rotation ticks, each row followed by its count of ticks:
The counts run from 0 to 71.
120,96,125,133,151,106,151,202,114,111,138,108
28
111,93,118,120,160,79,156,161,90,142,120,108
41
108,106,126,130,159,109,156,189,111,130,147,84
1
139,102,121,133,153,110,154,201,94,113,132,126
23
130,91,114,119,160,84,158,165,82,136,113,124
45
141,92,121,126,146,97,153,191,97,112,120,137
53
106,107,128,130,159,107,157,188,109,133,145,83
2
147,102,115,130,154,106,154,191,82,124,129,128
20
107,87,132,124,147,88,152,192,130,113,131,110
62
102,106,125,129,160,103,156,182,108,134,144,83
3
101,94,126,127,156,89,153,182,116,128,135,95
34
146,100,119,131,153,107,155,194,87,121,127,126
21
108,105,121,127,167,94,159,166,93,143,137,89
7
103,106,123,130,162,96,157,174,101,142,139,83
5
139,102,112,128,163,97,160,170,72,140,121,119
15
117,88,130,124,142,93,153,196,128,109,131,116
60
141,91,122,127,146,99,151,196,103,108,123,137
54
139,93,114,123,156,85,159,170,82,131,115,133
47
140,103,115,127,161,97,156,173,70,137,123,123
16
100,85,127,116,152,74,156,166,120,131,122,107
68
112,107,128,133,157,110,155,195,111,127,148,88
0
140,99,122,134,150,110,153,202,99,110,132,123
24
141,91,114,122,153,86,157,173,83,131,114,136
48
147,102,113,130,157,104,156,185,78,127,126,127
19
139,93,125,126,145,96,152,200,108,108,122,134
55
127,97,126,133,149,107,151,203,111,109,135,111
27
100,92,126,123,159,81,157,169,106,135,128,96
37
102,94,127,128,156,92,152,188,119,125,135,94
33
146,92,115,123,154,92,155,181,88,121,117,140
50
98,85,129,117,150,78,156,170,121,130,126,106
67
109,104,118,124,167,92,158,163,90,147,132,92
8
103,104,124,128,163,100,157,179,106,139,145,82
4
104,87,125,112,154,68,158,159,115,139,117,111
70
116,97,127,132,150,103,151,200,115,113,140,103
29
133,102,112,124,165,96,160,165,75,143,125,117
14
113,96,130,129,150,101,150,198,118,113,138,100
30
109,104,118,124,167,93,159,162,87,150,132,97
9
144,100,117,133,152,109,153,198,91,116,131,127
22
97,87,130,117,150,80,155,177,127,126,125,105
66
119,105,113,125,166,93,161,161,77,150,129,103
11
110,95,125,129,155,97,150,196,119,120,137,97
31
101,85,127,115,153,73,158,164,117,137,119,112
69
143,102,114,127,160,98,157,178,72,133,126,125
17
146,101,114,129,157,103,156,179,75,130,124,125
18
103,104,122,125,162,95,159,170,99,145,138,85
6
100,88,131,120,148,80,156,180,127,125,129,105
65
121,89,130,126,141,93,151,199,124,107,128,118
59
118,90,116,119,163,80,157,159,88,140,117,111
42
100,93,122,122,161,81,159,167,101,137,127,97
38
126,102,114,126,166,92,161,162,75,147,127,108
12
99,95,126,124,159,84,155,172,110,133,132,94
36
142,95,115,122,152,89,157,178,84,125,117,139
49
106,87,124,110,153,69,158,156,109,138,116,116
71
134,99,122,132,150,109,153,204,102,111,133,118
25
130,92,113,120,158,83,158,168,82,135,115,131
46
125,92,116,119,159,80,160,160,85,139,115,122
44
103,89,131,121,146,86,153,187,131,115,130,108
63
121,90,116,118,162,79,159,162,85,140,116,115
43
145,93,118,122,149,95,157,185,90,116,117,138
51
111,93,119,121,163,79,157,161,96,143,120,102
40
114,101,117,125,167,92,159,160,83,148,130,101
10
99,95,127,126,157,88,155,177,112,132,135,93
35
130,99,125,135,150,108,150,204,106,111,135,114
26
104,97,129,129,153,95,150,191,120,119,137,98
32
127,88,130,125,144,97,151,201,120,107,129,121
58
127,102,113,124,165,93,159,164,75,146,124,113
13
144,93,122,124,149,94,154,192,95,113,118,136
52
135,91,125,126,145,96,150,201,111,105,125,130
56
102,93,119,122,161,80,157,163,99,140,123,100
39
102,87,130,120,149,85,152,184,129,119,127,107
64
129,89,127,127,143,96,152,202,117,106,126,126
57
110,90,132,126,145,90,152,196,128,111,131,114
61
